[[  2  -5  -4   0  -9   1  -5   6  -1   5 -10   0   1   6   0]
 [ 39 -17  33 -20  12 -19   1   9  16 -22 -18 -17  31  29  43]
 [ 62 -31  41 -20  13 -30  -1   6  20 -24 -15 -22  43  25  48]
 [ 29 -12  27 -20  11 -13  -1  21  14 -23 -33 -17  28  46  45]]
=>
[[  0   6   1   0 -10   5  -1   6  -5   1  -9   0  -4  -5   2]
 [ 43  29  31 -17 -18 -22  16   9   1 -19  12 -20  33 -17  39]
 [ 48  25  43 -22 -15 -24  20   6  -1 -30  13 -20  41 -31  62]
 [ 45  46  28 -17 -33 -23  14  21  -1 -13  11 -20  27 -12  29]]

[[55 55 55 54  1 -1]
 [55 55 55  1 54 54]
 [56 56 55 55  0 -1]]
=>
[[-1  1 54 55 55 55]
 [54 54  1 55 55 55]
 [-1  0 55 55 56 56]]

[[ 27  -2 -35  -8  -5 -54  -5]
 [  5 -31 -21  28  -8  -8 -13]
 [  5 -23  26  10 -33   4 -27]
 [ -2  16   4   9  15   2   8]
 [-12   3  -7   9 -12 -13   9]]
=>
[[ -5 -54  -5  -8 -35  -2  27]
 [-13  -8  -8  28 -21 -31   5]
 [-27   4 -33  10  26 -23   5]
 [  8   2  15   9   4  16  -2]
 [  9 -13 -12   9  -7   3 -12]]

[[  1 -18]
 [ -1 -30]
 [  2 -37]
 [ 10 -46]
 [ -4 -15]
 [-33  14]
 [-14  -2]
 [ -6 -42]
 [  6 -60]
 [-15 -34]
 [  3 -48]]
=>
[[-18   1]
 [-30  -1]
 [-37   2]
 [-46  10]
 [-15  -4]
 [ 14 -33]
 [ -2 -14]
 [-42  -6]
 [-60   6]
 [-34 -15]
 [-48   3]]

[[ 35  -6  11 -12  44  24   2  -6  10  10 -36 -13  11  41   7]
 [-23 -15 -21  50 -23  24  -8   6 -15  18  -2 -27   1   8  22]
 [ 33 -16 -25  26  -1  24   7  13 -33  39 -17 -46  31  10  33]
 [ -8  16  31  18  -2  24 -23  -8   6  16 -47 -21   3  33   9]]
=>
[[  7  41  11 -13 -36  10  10  -6   2  24  44 -12  11  -6  35]
 [ 22   8   1 -27  -2  18 -15   6  -8  24 -23  50 -21 -15 -23]
 [ 33  10  31 -46 -17  39 -33  13   7  24  -1  26 -25 -16  33]
 [  9  33   3 -21 -47  16   6  -8 -23  24  -2  18  31  16  -8]]

[[  2   3  14 -12 -16  -4   4  19   0  -1 -20   0  -8  -2  -4  -3]
 [-10 -14  -7  14  33  14   8 -44  27  -8  34  -3  25  46  53  -4]
 [ -5 -10 -17  16  -6 -19 -15   4 -23  -3  -2  -5 -19  -6   4  -1]
 [ 12  20  19 -22   3  23  14   6  18  11  -1  10  19 -18 -36   6]
 [ 40  48  49 -49  20   7  25 -21   3  55  13  28  19 -15   0  51]
 [  4  12   5  -9  21  37  16 -15  34   2  20   7  37  -4 -29  -1]]
=>
[[ -3  -4  -2  -8   0 -20  -1   0  19   4  -4 -16 -12  14   3   2]
 [ -4  53  46  25  -3  34  -8  27 -44   8  14  33  14  -7 -14 -10]
 [ -1   4  -6 -19  -5  -2  -3 -23   4 -15 -19  -6  16 -17 -10  -5]
 [  6 -36 -18  19  10  -1  11  18   6  14  23   3 -22  19  20  12]
 [ 51   0 -15  19  28  13  55   3 -21  25   7  20 -49  49  48  40]
 [ -1 -29  -4  37   7  20   2  34 -15  16  37  21  -9   5  12   4]]
---
[[-58  -4 -12 -20]
 [-12  56   1  33]
 [-18 -33   9  29]
 [-10 -16  -7  34]
 [ 65 -10   3 -16]]
=>
[[-58  -4]
 [-12  56]
 [-18 -33]]

[[ -2  21  43 -24 -46]
 [ 12  -4 -60  51  64]
 [  5   2 -53  53  62]]
=>
[[-2 21]
 [12 -4]
 [ 5  2]]

[[ 18  18  -7 -43]
 [ 60  13 -39   0]
 [  5  27   1 -25]]
=>
[[18 18]
 [60 13]
 [ 5 27]]

[[ 43 -35  16]
 [-50  19 -29]
 [ 10  -2  34]]
=>
[[ 43 -35]
 [-50  19]
 [ 10  -2]]

[[  6  21   0   3]
 [-27  25  57  45]
 [-15  61  48  52]
 [ 40 -25 -35 -37]
 [-40  61  60  58]]
=>
[[  6  21]
 [-27  25]
 [-15  61]]

[[  5  23 -49  53 -35]
 [-39  11 -49 -37 -18]
 [ 10 -54  -9  54  45]]
=>
[[  5  23]
 [-39  11]
 [ 10 -54]]

[[-14  32 -15]
 [-28 -30  53]
 [ 21   9 -34]]
=>
[[-14  32]
 [-28 -30]
 [ 21   9]]

[[-54  30   0]
 [  0   4 -17]
 [ 38  -9 -35]
 [ 10   0   5]]
=>
[[-54  30]
 [  0   4]
 [ 38  -9]]
---
[[-52 -13 -18 -17  23]
 [ 57   4  11  16 -20]
 [-33 -25  12  46 -10]
 [  5 -61 -16  -7   3]
 [-60  14  -5 -15   4]]
=>
[-52   4  12  -7   4]

[[-59 -19]
 [ 26 -56]]
=>
[-59 -56]

[[ -8  45  -2]
 [ 21 -55 -44]]
=>
[ -8 -55]

[[ 24  25 -33]
 [ 40 -34 -52]
 [  0 -11  59]
 [-24  31  43]]
=>
[ 24 -34  59]

[[ 64 -22  39  40   9]
 [ 18  35  15  15 -17]]
=>
[64 35]

[[ 30  43 -33]
 [ -1  -8  57]
 [ 18  45 -31]
 [ 29 -20  28]]
=>
[ 30  -8 -31]
